One turn moves every row onto another: examples first, then more rows asked
Z613: [  4  13  15  -4   8  10 -35   8 -18  -4  13  -5   8   4 -25  -1  20   4
   1]
Z167: [-14   1  -6 -16  16  14  21   0   4 -13  13  -4   5  32  -8 -11  11   6
   5]
Z974: [-14  -4  13   5  31  21  -1  -4  -1 -11   4   4 -20  32 -14 -10  15 -13
  -5]
Z646: [  8   2  21 -14  12   7  -6  -1 -19   5  -9   9   1  -2 -34 -10  16 -19
 -20]
Z637: [-20   1  -4  13 -10  -3 -10  13 -11 -17  13   6  -5  14  17   2 -10  28
 -14]
Z618: [ -8 -12  12  12  22  14   5 -11  -1  -6   9   5 -19  34 -21   1   1  -7
   5]
Z540: [-17   7  26  -8  -9   4 -17  35  -8  -6   1  19   5   3  12  -5  -6  19
 -27]
Z236: [  2  17  28  -7  -8  11   5  33  -3   2 -16  18   5   8 -19 -11  12 -18
   0]
Z387: [-11   1  -8 -10  12   8  21   2   6 -11  19  -6   3  31  -7  -9  14   6
   7]
Z780: [-10  -5  18   8  30  21  -1  -1  -2 -16   6  -8 -14  35 -15  -2   2   0
   5]
Z232: [-34  10   6   6  -1  18  -3   5 -13 -18  -4  20  14  14  18   1  -1  23
 -18]
Z662: [  9   2  14 -10  16  15  -8   5 -17   8   1   8  16   5 -24  28   6 -13
   5]
Z561: [-23   1   4   9 -11  -4 -20  19  -9 -14  10  13  -5  13  15   1  -8  27
 -20]
Z465: [ 15  -5  13  -7   4  -3  -6   3 -20  10   2  -4  -8  -1 -33  -7  15 -15
 -14]
Z92: [-10  -2 -11 -15  13   6  20   1   5 -11  17  -4  -3  31  -9 -15  14   3
   0]
Z790: [-21  -9   8   0 -14  -7   0   9 -12  -7  -5  23 -12  11   6 -14 -13  15
 -37]
Z829: [  7  -1  19 -15  10  11  -2  -1 -22   7 -10   5   2   0 -33 -10  17 -16
 -18]
Z920: [-16  10  24  -2 -12   0 -17  36  -5  -5   5  18   5   0  13  -2  -2  17
 -24]
Z135: [  3  12   8  -5  -9   8 -14  32   1   8   4  29   1  14 -13  14   8 -14
  16]
Z291: [-16  -1   8  17 -14  -9   5  14  -3  -4   4  23   4   9  14  22 -12  10
 -16]
Z484: [-22  -7  13  -2  -3   7   7   9 -10  -8 -10  29   9  14  10  14 -24  16
 -25]
Z796: [  2   9  13   0 -21   3 -23  26  -7   3   8  11  -6  17 -26 -15   4   9
  15]
Z887: [ 14  -9   9 -17  16  10 -12   7 -20   7   5   2   4   9 -27  24  -8  -6
   4]
Z518: [-12  -3  26   1 -22   0  -5  18  -7   4   2  27  12   6   0   8 -22  24
 -13]
Z956: [ 12   0  19 -16  -8   0  -3  36  -7   2  -9   9 -16  14 -23 -17 -11  -6
  -3]
Z475: [-23  -8   3  -3   0  10  13   1 -12  -9  -9  29   3  16  12   8 -23  13
 -23]
Z594: [-34  10  13   4  -4  14 -13  13 -10 -16  -3  24  12  12  16   2   3  22
 -23]
Z368: [ -1   2  12 -19  16  22 -34   6 -26  -3   5  -4   5  10 -28  -7  13  10
  -4]
Z5: [  0  -1  10 -28   3  19 -15  29  -7   3  -5  33  -4  23 -19   2 -13  -4
   7]
Z337: [-11   0  -9 -10  11   8  26  -2   7  -8  15   1   5  30  -9  -7  14   1
   6]
Z975: [ 16  -3  14  -8   6  -5 -11   3 -17   6   1   1  -8  -2 -33  -9  11 -17
 -18]
Z695: [-20  -8  -1   1  -6  -3   4   6 -13 -13  -1  16 -15  11  11 -16 -11  16
 -35]
Z661: [ 11   4  16  -9  14  11 -11   2 -13   5   2  12  16   4 -26  28   1 -12
   5]
Z93: [-17   0  -3  20 -12  -7  12   5  -5  -5   6  22   1   8  16  18  -7   6
 -15]
Z288: [ 16  -6  12 -16  16   8 -15   4 -17   5   5   8   6   8 -29  23 -12  -5
   2]
Z633: [-15   2  27   5 -23   2  -4  17  -6   4   1  29  17   5   1  10 -16  20
 -12]
Z853: [-11   0  18  16  26  20   2  -1   0 -14   8  -8 -11  32 -13   2  11  -5
   9]
Z943: [ -9  14  23 -14 -10  26 -17  19 -11   0 -11  24   9  20 -27 -20   6   8
   9]
Z513: [  2  10  12  -5   9  14 -32   8 -21  -1  13  -6   7   5 -24   0  25   3
   3]
Z370: [-15  -4  14  -4 -20  -6 -11  19  -5   9   5  41  -5   2   3  -3  -4   6
 -30]
Z180: [-27   9   5  16 -10   1  10   5  -8 -11  -4  20   1   3  16  -7  13   4
 -30]
Z512: [  1   7  17 -18  17  20 -35   5 -22  -7   5  -2   8   9 -28  -7   9  10
  -4]
Z632: [-12  -6  15  14  23  20   8 -13   0  -5   4   8 -11  34 -20   2   8 -11
   5]
Z471: [-14   3  -7 -15  15  11  23  -1   6 -11  13   0   3  30  -8 -14  18   1
   1]
Z181: [-11  -5  -9 -16  13   9  25  -2   6  -8  15   0   1  33 -11 -10   8   4
   3]
Z473: [-18  -2  17  -6 -17   0  -9  18  -6   9   1  45   1   1   3  -3  -2   5
 -31]
Z105: [-10  -5   9  11  27  13  -3  -1   1 -10  10   0 -24  31 -14  -6  16 -13
  -2]
Z160: [-25   5  12  15 -17  -4   5   8  -7  -6  -5  27   2   3  10  -5  10   4
 -33]

Z956 -> Z796
Z780 -> Z618
Z167 -> Z181
And these:
Z920 -> Z633
Z232 -> Z475
Z662 -> Z829
Z646 -> Z512
Z291 -> Z160

